0: [172  67  84 184 122 178 117 118  79  66 149 123 161 168 197]
1: [166  62 100 170 111 151 118 130  93 100 111  81 135 135 190]
2: [141  98 129 149 122 103 145 152 185 103 116 109  76 131 123]
3: [139  71 155 146 147 127 117 147 176 135 119 102 123 149 150]
4: [133 183  98 128 133 115 105  90 108 153 133 159 126 148 123]
5: [120 139 158 123 190 121 107 134 160 132 116 165  63 122 106]
6: [103 169  98  66  63 119 155  78  90 143 169 128 195  90 167]
7: [129 133 153 142 204  82  77 137 171 119  97 152  67 144  68]
8: [151  87 144 148 105 101 132 135 193  89 118 136  70 130 138]
9: [ 88 133 157 145 170 113 109 133 165 159 112 111  95 118 166]
10: [ 91 162  91  71  88 158 149 111  59 116 175 104 168 141 135]
11: [112  90 192 175 239  56 118 177 154 104 157 161 119 100  19]

[132  90 198 167 223  81 117 218 156  98 160 154 114  96  20] 11 7 5
[150 137 163 130 184 116  95 135 158 145 123 180  82 102 104] 5 7 9
[129 151 162 125 197 118 101 124 169 154 124 170  72  94  96] 5 7 9
[121  78 120 157 100 146 124 136 114 120 121 110 151 102 148] 1 3 2
[132 143 159 129 190 107  96 147 185 109  65 130  55 142  42] 7 5 2
[123 161 109  52  70 135 161  55 113 150 194 157 202  89 174] 6 10 4
[130  86 157 149 132 111 106 148 180 143 132 117 112 152 126] 3 2 8
[127  86 118 163 103 137 141 124 109 130  99 114 157  96 155] 1 3 2
[121 100 174 181 235  69 106 194 157 112 135 157 120 106  21] 11 7 5
[132  85 122 146  78 169 138 134 116 121 107 129 159 125 162] 1 3 0
[121 131 100 131 121 115 122 123 138 151 158 103 178 160  98] 4 3 10
[151  67  96 184  97 156 120 109  87 118 124  89 132 138 175] 1 0 3
[116  91 143 151 129 135 104 138 150 143 133 102 117 158 149] 3 9 2
[119 146 118 150  85 128 129 156 119 124 117 129 147 144 141] 4 2 3
[111 154 111  59  58 146 166  71 115 155 185 179 205  84 182] 6 10 4
[120 173  97 133 119 142 143 102  91 165 125 162 137 153 134] 4 10 6
[142 164 146 106 137 135 148  87  72 132 127 139 157 169 121] 4 10 6
[124 151 155 115 169 127 102 144 169 144 125 164  67 124 103] 5 7 9
[108 144 150 134 175 111 101 127 161 134 115 154  60 127 108] 5 7 9
[116  96 198 169 224  84 111 206 162 110 152 169 107  92  34] 11 7 5
[129 173 129 124 124 153 116  95  79 143 154 131 147 142 144] 4 10 6
[107 166 114  55  56 139 166  55 102 149 175 164 200 105 157] 6 10 4
[150  68  66 167 140 176 135 100  64  67 145 122 151 176 193] 0 1 10
